[[  5.018   4.589  11.232 -13.024  -0.883]
 [-10.756  13.878   8.560   2.286   7.016]
 [-10.744   9.552   9.533  -2.153  12.152]
 [  8.412 -14.191   0.802  -6.837   3.159]
 [ -1.205   1.492 -16.513  17.418  -9.244]
 [ 10.489 -14.444   8.723 -23.511   5.776]
 [  6.208  -4.219   2.916  -6.461   1.028]
 [ -4.347   5.663   3.670   3.255   0.955]]
The smallest entry in the first row: -13.024
Read off the second smallest entry.
Answer: -16.513
The entry just left of -6.461 is 2.916
Read off the second entry on the diagonal from the top-right corner.
Answer: 2.286
Read off the 5th entry in reading order.
Answer: -0.883
Read off the entry in the top-left corner.
Answer: 5.018
The entry directly above 0.955 -> 1.028
The last entry, reading row by row -> 0.955
The largest entry in the first column -> 10.489
Read off the 3rd smallest entry.
Answer: -14.444
The smallest entry -> -23.511
The 5th entry from the end, reading row by row: -4.347
The last entry in the row that holds the largest entry: -9.244
The entry directly above the smallest entry -> 17.418
The bottom entry of the column that holds the largest entry -> 3.255
The last entry of the smallest entry's row: 5.776
The 2nd entry on the main diagonal: 13.878
The entry just left of 13.878 -> -10.756
Read off the first entry of the largest entry's row.
Answer: -1.205
The fourth-last entry, reading row by row -> 5.663
Read off the largest entry in the last column.
Answer: 12.152
Read off the entry directly below 12.152.
Answer: 3.159
Read off the largest entry in the first row.
Answer: 11.232
The third entry on the diagonal from the top-right corner -> 9.533
The entry just right of 9.533 -> -2.153

[[+1.24 +1.41 +5.91 -6.53 +0.14 -5.20 +0.95 -1.54 +4.87 +7.68 +4.36 -3.38
  +5.63 -3.84]
 [-2.90 -5.83 +1.44 +2.68 -0.32 +8.49 +0.91 -7.17 -6.33 -5.13 -7.26 -8.51
  +0.23 +3.33]
 [-5.92 +7.56 -1.72 +2.39 +2.49 -3.17 -2.09 +2.70 -4.15 +6.80 -8.20 -7.67
  -3.63 +5.58]
 [-0.52 -2.86 -6.67 +5.72 +1.37 -0.03 -0.13 +6.20 +3.00 +4.96 +1.34 -0.25
  +3.22 -4.07]
 [-2.01 -2.18 -6.03 -0.57 -1.95 +3.40 -8.13 +3.01 +1.76 +6.24 +4.19 +1.17
  -3.26 -4.25]]
The entry just left of +5.72: -6.67
The fourth entry in reading order is -6.53
What is the 1st entry in reading order? +1.24
What is the 2nd smallest entry? -8.20
What is the fifth entry in reading order? +0.14
What is the entry just left of -8.13? +3.40
What is the entry just left of the largest entry? -0.32
What is the third smallest entry? -8.13
The entry just left of the smallest entry -> -7.26
What is the entry just right of -6.67? +5.72
What is the entry just left of +0.91? +8.49
The entry just right of the smallest entry: +0.23
What is the second entry in reading order? +1.41
What is the entry just left of -7.17? +0.91
The third entry in reading order -> +5.91
The entry just right of -2.18 -> -6.03

data =
-0.10	+6.66	+6.45	+6.36	+6.70	-0.15	+0.03	-0.01	+6.65	+6.68	+6.56	+6.48	+6.51	+0.28	+6.52	+6.69
+0.17	+6.73	+6.53	+0.16	+6.45	+6.69	+6.39	+6.52	-0.03	+6.50	+6.66	+0.00	+6.52	+6.59	-0.06	+6.52
+0.24	+6.48	+6.45	-0.05	+6.32	-0.10	+6.36	+6.40	+6.41	+6.64	+6.49	+6.53	+6.55	-0.05	+6.60	+6.65
+6.61	+6.61	+6.29	+6.61	-0.13	+0.08	+6.37	+6.43	+6.63	+6.52	+0.14	+6.41	+6.52	-0.21	+0.00	-0.04
+6.76	+6.56	+6.46	+6.52	+0.05	+0.07	+6.37	+6.63	+0.01	-0.08	-0.14	+6.39	+6.35	+0.05	-0.01	+0.08
-0.09	+6.54	+6.48	-0.13	+6.58	+6.45	+6.37	+6.50	-0.07	+6.36	-0.15	+6.51	+6.55	+6.62	-0.06	+6.52
+6.46	-0.12	-0.01	+6.38	-0.04	+0.11	+6.43	+6.65	+6.44	+0.06	+0.05	+6.81	-0.01	-0.07	-0.09	+0.11
-0.11	+0.03	-0.04	+0.11	+6.51	-0.05	+6.82	+0.03	+6.37	+0.10	+6.42	+0.13	+0.11	-0.04	+6.57	+6.72
Rows and columns are numbered from 0.
Read off the entry at row 1, column 0.
Answer: +0.17
Read off the entry at row 0, column 1.
Answer: +6.66
Read off the entry in row 0 and column 0.
Answer: -0.10
The entry directly below +6.70 is +6.45
The bottom entry of the column that holds the smallest entry: -0.04
The minimum is -0.21
The entry just left of the smallest entry is +6.52
The entry at row 1, column 2 is +6.53
Read off the bottom-right entry.
Answer: +6.72
The entry in row 0 and column 2 -> +6.45
Read off the entry in row 2 and column 1.
Answer: +6.48
Read off the entry in the bottom-left corner.
Answer: -0.11
Read off the entry just right of +6.59.
Answer: -0.06
Read off the entry just left of the largest entry.
Answer: -0.05
Read off the entry in row 2 and column 2.
Answer: +6.45
The entry directly below the smallest entry -> +0.05
The top-right entry is +6.69
Read off the entry in row 2 and column 0.
Answer: +0.24
Read off the entry just left of +6.29.
Answer: +6.61
Read off the entry directly above +6.44.
Answer: -0.07
Read off the top entry of the column that holds the largest entry.
Answer: +0.03
Read off the top entry of the column that holds the smallest entry.
Answer: +0.28
